[[127 127 128 131 129 129 132 131 131 129 128 127]
 [133 121 133 133 137 134 129 140 126 123 137 121]
 [132 123 132 132 131 132 134 134 130 122 124 124]
 [131 132 130 117 122 124 113 114 115 121 124 133]
 [131 124 130 131 132 131 131 135 128 125 131 124]
 [131 135 130 109 115 120 105 100 109 117 115 138]
 [122 135 123 124 117 121 130 113 133 133 111 136]
 [129 122 130 141 129 131 151 136 145 124 108 123]] >> 123

[[148 101 149 111 143 130 156 121 139 101 106 146 145 144 118]
 [143 129 103 118 142 144 121 131 110 129 145 151 104 138 125]
 [120 128 143 123 109 148 134 108 138 111 153 126 147 128 116]
 [120 130 111 120 144 146 131 148 153 131 125 114 144 118 123]
 [155 148 123 117 151 137 152 115 124 110 136 108 114 132 100]
 [143 141 112 155 153 155 154 113 151 128 119 125 129 135 151]
 [151 122 122 129 115 132 103 129 115 146 154 130 150 109 109]
 [151 108 105 127 147 138 100 146 121 145 153 147 142 118 147]
 [117 121 110 101 132 130 146 143 139 138 118 102 110 112 149]
 [136 123 132 139 103 157 139 104 128 116 129  99 145 152 115]
 [105 114 131 157 153 108 123 139 124 133 119 136 115 117 126]
 [107 134 140 148 116 115 122 101 146 105 100 126 141 122 149]] >> 149

[[105 131 140 123 130 116 127 121]
 [134 136 125 125 125 130 113 131]
 [126 140 131 118 131 122 126 127]
 [129 131 132 130 123 128 135 132]
 [127 126 129 135 145 115 129 141]
 [119 120 119 115 130 121 121 127]
 [129 136 135 132 137 124 131 126]
 [115 129 129 121 130 124 128 130]
 [123 128 119 127 128 135 129 116]] >> 116

[[128 133 129 131 135 131 121 131 125 127 127 130 130 127 122]
 [131 126 131 126 125 126 131 122 131 132 135 128 125 132 129]
 [133 143 136 133 137 134 108 135 124 131 126 129 136 130 119]
 [126 128 125 130 139 129 127 127 124 124 131 133 126 125 120]
 [123 121 121 124 114 125 139 133 132 124 114 121 129 124 144]
 [122 119 120 126 128 125 139 126 128 122 127 129 123 124 130]
 [123 132 122 130 129 131 124 141 125 121 111 125 134 120 131]
 [126 122 125 124 113 125 137 130 133 128 120 121 129 128 142]
 [137 132 139 124 103 126 125 129 138 141 124 117 134 138 146]
 [135 137 138 129 126 130 117 128 130 136 132 127 132 134 126]
 [123 120 121 126 129 126 138 126 128 123 127 129 124 124 130]] >> 130

[[123 133 125 152 122 115 116]
 [130 117 123 143 126 141 125]
 [122 142 121 132 128 106 131]
 [129 133 121 154 108 133 112]
 [136 127 126 141 123 125 108]] >> 108

[[139 112 122 116 137 132 136 117 145]
 [139 113 120 118 137 134 136 119 142]
 [126 122 143 118 127 117 126 117 147]
 [130 118 140 116 130 119 128 115 150]
 [133 114 136 114 132 122 130 114 151]
 [124 125 146 120 125 115 124 119 144]
 [139 111 125 114 136 130 135 115 148]
 [122 127 147 121 123 114 123 121 142]
 [138 111 128 113 136 127 134 114 151]
 [136 112 132 113 134 125 133 113 152]] >> 152

[[128 119 128 128 128 130 126 127 134 126 132 126 118 128]
 [127 124 128 129 128 126 126 127 127 124 127 126 124 129]
 [122 137 131 132 130 115 126 126 105 118 109 124 140 131]
 [127 145 133 122 132 131 139 135 123 143 121 125 149 121]
 [134 138 125 127 125 134 132 130 134 138 135 136 138 126]] >> 126
---
[[146 143 113 109 121 119]
 [145 106 135 136 130 120]
 [125 150 125 130 123 110]] out 146, 110

[130 125 101 118] out 130, 118

[[137 134 123 134]
 [103 130  98 136]
 [127 134 122 136]] out 137, 136

[[139 130 135 102 142 115]
 [137 120 111 134 150 112]] out 139, 112

[[141 125 113 142]
 [139 114 152 123]
 [130 135 147 146]] out 141, 146

[[119 109 107 139 138]
 [138 123 107 147 120]
 [142 128 104 145 115]] out 119, 115

[137 134 153 135] out 137, 135

[[126 120 137 127 120 140 128]
 [143 148 121 106 123 148 143]] out 126, 143

[101 124 108 124 153 120] out 101, 120
---
[124, 143, 130, 106, 132]
143
[125, 107, 112, 142, 116]
107
[122, 137, 121, 101, 127]
137
[128, 120, 149, 129, 139]
120
[145, 122, 123, 101, 129]
122
[114, 123, 150, 141, 148]
123
---
[[105 127 137 138]
 [117 126 131 132]] -> 131

[116 111 104 116 141] -> 116

[[121 137 128 120 119 126 105]
 [123 136 111 137 142 125 123]] -> 125

[146 134 133 129 139  98 152] -> 98

[[138 126 105 126 121]
 [123 139 147 121 140]] -> 121

[ 98 152 146 152] -> 146

[115 127 157 100 120 150] -> 120

[[118 154 105 103 106 144]
 [117 111 121 123 154 130]] -> 154

[[130 135 141 156 127 126 144]
 [124 130 127 122 146 134 142]] -> 134
---
[[157 121 134 137]
 [109 114 111 129]] -> 157, 137

[[146 145 136 114 126 126 114]
 [133 133 137 118 154 142 112]] -> 154, 146

[[144 130 112 108 148 141]
 [152 118 145 127 118 137]
 [139 151 118 118 130 137]] -> 152, 151

[[115 145 114 123 126]
 [105 127 108 112 156]
 [112 105 109 133 152]] -> 156, 152

[152 154 140 141] -> 154, 152

[116 147 133 115 102] -> 147, 133

[139 158 137 148] -> 158, 148

[131 106 137 139] -> 139, 137

[150 121 149 140 139 142 132] -> 150, 149
---
[128 150 128 134 133] Out: 128, 133

[[117 132  98 114]
 [131 120 112 117]
 [125 132 130 131]] Out: 117, 131

[138 118 134 101 133] Out: 138, 133

[[118 108 125 140 131 123]
 [127 118 132 141 137 130]
 [146 158 143 115 136 131]] Out: 118, 131

[[105 129 128 121 126 128]
 [105 123 128 122 126 127]
 [105 128 122 126 131 132]] Out: 105, 132

[[141 145 134 139 119 125 112]
 [106 116 103 115 150 140 148]] Out: 141, 148
---
[[134 110 125 146 124 149 140]
 [132 137 143 133 115 144 147]
 [137 136 144 145 149 112 119]] -> 137

[[121 124 122 118 107 125]
 [137 127 131 115 153 119]] -> 124

[[143 136 150 153 116]
 [135 106 121 116 108]] -> 136

[[125 143 121 129]
 [108 153 123 122]] -> 143

[[131 123 128 122]
 [109 127 119 152]
 [138 138 118 134]] -> 127

[[142 129 114 111 137 113 116]
 [123 116 134 137 135 130 138]
 [130 106 141 132 149 143 144]] -> 116

[[148 104 101 122 114 116 138]
 [146 108 101 122 116 126 142]
 [157 153 145 125 103 107 106]] -> 108

[[142 106 137 136 124]
 [147 112 130 131 111]
 [111 157 114 125 131]] -> 112

[[120 124 128 137 126 140 133]
 [124 134 116 118 134 121 125]
 [147 142 140 111 122 106 109]] -> 134
---
[[129 126 146 120 136]
 [126 137 158 141 145]
 [129 130 127 130 126]] gives 145

[[122 139 124 112 143 105 157]
 [116 127 119 101 121 108 125]] gives 125

[[128 136 132 127 128 137 134]
 [126 133 130 124 126 137 132]
 [131 153 140 139 141 142 145]] gives 132

[[132 134 134 101 127 114 127]
 [130 132 136 100 130 111 125]] gives 125

[[110 128 137 125]
 [119 118 134 142]
 [105 123 121 113]] gives 142

[[124 103 109 130 132]
 [138 110 125 134 133]] gives 133

[[150 114 132 155 135 113]
 [103 120 144 149 153 103]] gives 103

[[115 116 121 107]
 [132 110 108 130]
 [101 120 133 104]] gives 130
---
126,134,129,100,130,132,117 => 126, 117

151,111,155,102,149,109,138 => 151, 138

125,103,134,137
135,115,130,137
122,144,125,119
=> 125, 119

142,123,127,137,104,156,147 => 142, 147

134,103,129,128,129
133,123,130,124,129
=> 134, 129

152,105,136,150,152,134 => 152, 134

107,131,111,103,116,122,125
118,130,126,131,132,145,138
133,115,137,135,131,140,136
=> 107, 136

105,134,133,132
110,133,134,132
=> 105, 132

99,140,114,100,134,124 => 99, 124

125,143,123,124,115,122,125
128,120,123,124,152,146,125
=> 125, 125
